Each path below is one point turned by a fixed rotation once a step. After each direction that follows a path, write how fast that rotation turns it, in degrees each step (0 if it stays still).
Each turn is a multiple of 5 degrees from 10 to 175, or 0.
Each row of a path follows its step; steps can be skipped.

step 0: [-0.76 -1.79  1.89 -0.95  1.75  2.35 -2.56  2.67 -3.12  0.28  1.47 -0.87
 -1.93  0.77 -1.62  4.38  1.27  1.27 -1.89  0.48  2.96 -3.50  2.20 -0.08
  3.26 -0.28  0.81 -0.43 -2.20  3.29 -2.52 -0.12 -2.44 -1.27 -2.04 -1.57
  0.27 -2.35 -1.09 -0.30 -4.83  2.63  1.65  1.40 -0.41  2.43 -0.16  1.44
 -0.02  0.67  1.43  0.05  1.79  2.71 -0.24  0.49  2.35 -1.96 -1.67  0.20
 -0.36 -1.70 -0.60 -1.71  0.46  0.70 -0.57 -0.53 -0.21 -1.96  1.24 -0.84
 -1.51  2.12 -1.48 -1.93  4.01  2.81 -1.60 -1.15  2.54  2.75]
step 4: [-1.37 -2.38 -3.62 -1.74 -1.27  2.07 -2.20 -1.38 -3.12 -4.53 -0.06  1.39
  0.91 -2.50  1.11  0.57  1.09 -0.81 -1.41 -0.78  3.88  1.22  2.68  0.39
 -0.31 -1.23 -0.93  2.70 -1.16  3.71 -3.36 -0.10 -2.54 -1.35  2.66 -0.59
  4.18  1.23  2.84 -1.63  1.92 -1.45  0.23 -0.57  1.37  0.11 -1.94  0.90
 -0.39 -0.59  3.51 -0.47 -1.16  2.81 -0.75  3.43  2.59  1.17  0.37  1.67
  0.34 -1.51 -0.63  1.21  0.34  0.58 -3.12 -0.74  0.51  1.94  1.41  2.12
 -1.65 -0.64 -2.84 -1.36 -0.37  1.54  1.16  0.44  0.30 -0.22]
step 8: [-1.88 -0.25  2.85  0.39 -1.74 -0.87 -4.38  0.44  1.94  0.85 -2.58  3.31
 -1.47  2.17 -0.63  2.19 -1.06  0.38 -1.29 -2.40  1.02 -2.86  0.78  1.26
 -1.07 -2.25  2.28 -1.46 -1.47  2.32 -1.26  1.01 -0.51 -2.54  1.66  0.75
  2.82 -1.07  1.09  1.57 -4.35 -3.31 -0.46  2.06 -0.50  0.28  0.76 -2.68
 -0.44 -0.88  0.56 -1.42  1.88  2.94  0.34  2.68 -0.32 -3.41 -2.12  2.14
 -1.52 -0.98 -2.89 -1.38 -2.38  1.01 -4.19 -2.10  0.01 -2.10 -0.09 -1.50
 -1.02  1.14 -1.61 -0.63 -1.40  0.82 -0.23  1.90  2.12  2.04]
step 13: [-0.14 -0.31  2.17 -1.86 -1.99  1.76 -0.22  1.01 -1.98  0.56 -1.07 -0.19
 -2.34  3.63 -1.11 -2.73 -0.47 -1.98 -0.74 -2.21  2.61 -3.91 -0.31  1.19
  0.30 -1.40 -2.90  0.47 -2.34  3.25 -2.86  3.00 -0.31 -1.22  2.41  0.77
  0.76 -1.65 -0.70 -1.58 -1.70 -0.93 -1.18 -1.38 -1.07  2.89  0.55 -1.92
 -0.03  2.57  4.05 -3.31 -0.69  1.65 -1.20  1.82  3.32 -1.64 -0.54  0.50
 -0.12 -2.81 -2.09  0.34  0.75  1.55 -2.37  2.12  2.90 -1.64 -2.66  0.12
 -2.60  0.87 -2.70 -1.58  2.34  0.44  2.00 -1.89 -0.15 -0.87]
step 15: [ 0.04 -2.49  0.10  0.96  1.09  1.66 -0.05  1.18 -3.82 -0.12 -0.39 -0.51
  0.29  0.62 -1.12  2.38 -0.25 -2.23  0.83 -2.00  2.71 -1.61  1.14 -0.39
  3.12  4.17  0.90  1.99  0.00  2.23 -1.31  1.52 -1.85 -1.95 -0.61 -1.77
  3.10  0.84 -0.09 -0.75  2.04  0.74 -2.16  2.00  2.10  0.47 -0.93  0.51
 -0.01 -2.53  3.72  1.16 -1.11  4.39 -0.09 -4.35  1.64  1.11 -2.85 -3.22
  0.81 -0.82 -1.23 -1.07 -3.71  2.28 -2.26 -1.54  0.99 -0.21 -2.03 -0.34
 -0.83 -1.48  0.28 -1.43 -2.51  1.10 -1.80  3.48  1.09 -0.69]
step 16: [-0.59 -1.35 -0.90 -3.83  2.08  2.10 -1.73 -0.60 -4.09  1.40 -0.49  3.15
 -0.41  2.58  0.73  1.28 -0.04  0.99 -1.47 -1.16 -1.68 -2.78  1.27 -0.90
  0.78  1.21  2.35  0.16 -2.66  1.58 -1.01  1.94 -2.02 -1.88  1.28 -1.81
 -0.38  0.88 -2.91 -0.32 -3.30 -0.35  1.02 -1.23  1.45  0.28  1.21  1.10
 -1.92 -0.10  3.39  2.08  3.17  4.00  0.84  4.43 -2.04 -0.55 -1.89  0.86
  0.75  1.11 -2.01  1.65  1.83 -1.39 -2.48  1.13  0.96 -2.22 -1.13 -2.39
 -0.17  1.61 -2.16 -1.54 -1.25  0.54 -0.17 -2.13  0.44  3.42]
step 20: [-1.98 -2.02 -2.62 -1.52  2.93 -0.60 -2.17  1.06 -2.28  0.01 -1.88  1.83
  2.35 -2.35  1.06  0.08 -0.92 -0.42  2.18  0.20  1.82  0.39  0.66 -1.99
  0.46 -1.11  2.44  4.35 -1.23  1.37 -3.17 -0.07 -0.88 -1.46 -1.34  0.32
  4.43 -0.62  1.06 -1.61 -2.17 -1.04 -1.32 -0.76  0.29  1.79 -0.19 -0.66
  0.84 -2.03  2.86  0.65  2.60  1.08 -0.53  3.20 -0.52  1.20 -2.38 -3.39
  2.57  0.60  2.10 -2.46 -3.60  3.27 -3.08 -0.33  0.51  0.34  0.15  1.36
 -2.55 -0.45 -1.36  0.14  3.41  1.11  0.73  1.95  2.25 -2.68]
step 31: [-0.58 -2.31  3.47 -0.97  1.17 -0.78 -3.20  2.34 -2.91 -1.24 -2.71  0.44
 -1.31 -1.54 -0.66  3.94  0.06  0.01 -0.25 -5.93  2.36 -0.80  1.51 -1.90
  4.35  1.88 -0.46 -0.37 -0.09  2.32  0.16  1.71  0.11 -2.14 -0.66 -0.68
  2.52 -0.15 -0.34 -1.90 -3.63 -4.04 -3.18  1.83 -0.24  0.92 -0.79  0.18
 -0.06 -1.25  2.84  1.27  1.00  2.53 -1.47  1.71  1.99  0.11 -0.14 -0.03
 -0.24 -0.25 -3.05 -4.36  0.58 -0.52  0.29 -3.14  1.29  0.26  0.95 -0.35
 -2.07  0.17  0.23  0.24 -0.39  0.64 -0.07  0.81  1.76  0.62]
Speeds:
[-0.25 -0.32  0.75  0.00  0.43 -0.59 -0.09 -0.18 -0.20  0.00 -0.17  0.08
  0.38 -0.04  0.05 -0.92 -0.28 -0.23  0.54  0.34 -0.41  0.20  1.24 -0.29
 -0.13  0.03 -0.02  0.18 -0.38 -0.81 -0.40  0.20  0.80  0.17  0.42  0.23
 -0.29  0.11 -0.09 -0.06  0.54  0.51 -0.30  0.01  0.02  0.22  0.35 -0.16
 -0.14  1.14 -0.06 -0.28 -0.06  0.05  0.28 -0.20 -0.01 -0.67  0.44  0.46
  0.77  0.44 -0.25 -0.55  0.18 -0.04  0.14 -0.04  0.48  0.48 -0.83 -0.47
 -0.58 -0.32 -0.08  0.60  0.35  0.69 -0.19 -0.15 -0.19  0.08] | 95
[-0.53  0.25  0.27 -0.68  0.54  0.05  0.69  0.62  0.40 -0.15  0.02  0.46
  0.43  0.11  0.55 -0.52 -0.26  0.42 -0.35 -0.47  0.08 -0.27 -0.62  0.39
 -0.30 -0.38  0.54  0.78  0.12 -0.13 -0.10  1.16  0.18  0.03 -0.17  0.14
  0.42  0.25  0.02 -0.22  0.15 -0.47  0.06  0.61  0.21 -0.65  0.98  0.64
 -0.29  0.13  0.40  0.27  0.41  0.04  0.81 -0.27 -0.34  0.39 -0.31 -0.29
  0.03  0.38  0.09  0.38 -0.33 -0.38 -0.24  0.35 -0.67  0.23 -0.10 -0.71
  0.32  0.33 -0.01  0.65 -0.04  0.12 -0.01 -0.16  0.35 -0.39] | 80
[ 0.11  0.02  0.49 -0.08 -0.23  0.34 -0.15 -0.15 -0.56  0.07 -0.08  0.67
  0.44 -0.39  0.15  0.37  0.06 -0.55 -0.21  0.09  0.05  0.03  0.19 -0.32
  0.55  0.06  0.29 -0.32 -0.23 -0.07 -0.70  0.45 -0.58  0.10  0.35  0.70
 -0.46  0.56 -0.16  0.55 -0.11  0.25 -0.42 -0.25 -0.08  0.05 -0.18 -0.43
 -0.36 -0.42 -0.44  0.13  0.17 -0.34  0.88 -0.81  0.43  0.29  0.14 -0.25
 -0.79  0.62  0.95 -0.62  0.24  0.17  0.08  0.58 -0.43  0.38 -0.81  0.44
  0.60  0.78 -0.41 -0.34  0.24 -0.38  0.03  0.42 -0.34 -0.38] | 80
[-0.14  0.20 -0.11  0.24 -0.44 -0.31 -0.30  0.03  0.23  0.40 -0.24 -0.03
 -0.11  0.13 -0.55  0.34  0.15  0.57 -0.66 -0.14  0.01 -0.08  0.02 -0.17
 -0.02  0.14  0.39 -0.65 -0.06 -0.16  0.02  0.72 -0.31 -0.65  0.03  0.30
 -0.22 -0.18 -0.89  0.55  0.36 -0.80  0.12  0.22 -0.48  0.12  0.59 -0.34
  0.12  0.23  0.24  0.29  0.53  0.08 -0.56  0.68  0.46  0.08 -0.25  0.34
  0.17  0.09  0.40  0.51  0.68 -0.02  0.72  0.29 -0.30  0.44 -0.71  0.67
  0.03 -0.39 -0.38  0.65 -0.92  0.59  0.17 -0.74 -0.31  0.72] | 140
[ 0.32  0.51 -0.45 -0.07 -0.18 -0.81 -0.45 -0.05 -0.16  0.28  0.60  0.83
 -0.01  0.00 -0.26  0.02 -0.51  0.23 -0.21  0.10 -0.16  1.05  0.49 -0.52
 -0.80 -0.07  0.24 -0.20  0.31 -0.21 -0.47  0.03 -0.10  0.16  0.14 -0.07
  0.21 -0.41 -0.60  0.52 -0.78  0.43  0.04 -0.01 -0.02 -0.09  1.09  0.68
 -0.34  0.11  0.17  0.50 -0.55  0.29 -0.11  0.53 -0.64  0.18  0.26 -0.10
 -0.34  0.44 -0.21 -0.42 -0.54 -0.19 -0.35 -0.12  0.02  0.18  0.92  0.52
 -0.05 -0.02 -0.94 -0.46  0.25 -0.15  0.00  0.12 -0.05 -0.02] | 175
[ 0.33 -0.10 -0.39 -0.54  0.14  0.02 -1.11 -0.67  0.14 -0.13 -0.17  0.37
  0.51 -0.40 -0.38  0.17  0.92 -0.13  0.33  0.42 -0.62 -0.31  0.21  0.38
  0.09  0.61  0.22  0.00  0.20  0.02 -0.07  0.37  0.53 -0.95 -0.50  0.04
  0.65 -0.08  0.17 -0.19  0.17 -0.33 -0.24  0.12  0.16 -0.06 -0.73  0.30
 -0.52  0.25  0.49  0.36 -0.41  0.66 -0.01 -0.39 -0.22  0.54 -0.06  0.43
  0.17  0.38  0.01 -0.56  0.16  0.11  0.10  0.73 -0.88  0.24  0.48 -0.09
 -0.34 -0.58  0.64 -0.59 -0.27  0.17  0.39 -0.12  0.06 -0.41] | 65
[-0.72  0.20  0.01 -0.63 -0.36 -0.50  0.49 -0.26 -0.45 -0.27  0.17 -0.09
  0.17  0.42  0.14  0.18  0.18  0.32  0.39 -0.11  0.39  0.29 -0.61  0.28
  0.11  0.42  0.37 -0.19  0.20 -0.13  0.21  0.40  0.03  0.13  0.55 -0.33
 -0.35  0.62 -0.60  0.39  1.14  0.70 -0.17  0.00  0.39 -0.25 -0.30 -0.24
 -0.76 -0.58 -0.29 -0.24 -0.03  0.41 -0.10  0.86 -0.41 -0.12 -0.03  0.84
 -0.45  0.14  0.06  0.15 -0.59  0.53 -0.60  0.42 -0.23 -0.51 -0.21 -0.24
 -0.60 -0.47  0.30 -0.34 -0.18 -0.13 -0.53  0.55 -0.38  0.62] | 35
[ 0.61  0.78  0.58  0.42 -0.65 -0.05  0.62  0.42 -0.32  0.35  0.03  0.37
 -0.19  0.16 -0.46  0.16  0.42 -0.25  0.34  0.21  0.37  0.02  0.28  0.55
  0.70 -0.13  0.02  0.36  0.05  0.01  0.65  0.50 -0.34 -0.89  0.61 -0.55
 -0.23 -0.26 -0.35 -0.10 -0.78 -0.31  0.10 -0.06 -0.30  0.18 -0.18 -0.67
 -0.57  0.40  0.43  0.68  0.05 -0.16  0.45  0.18 -0.53 -0.69 -0.32 -0.48
 -0.38 -0.35 -0.42 -0.31 -0.65 -0.53  0.32 -0.17 -0.29  0.04 -0.25 -0.19
 -0.63 -0.10  0.60  0.16  0.81  0.08  0.15 -0.08 -0.05 -0.08] | 140
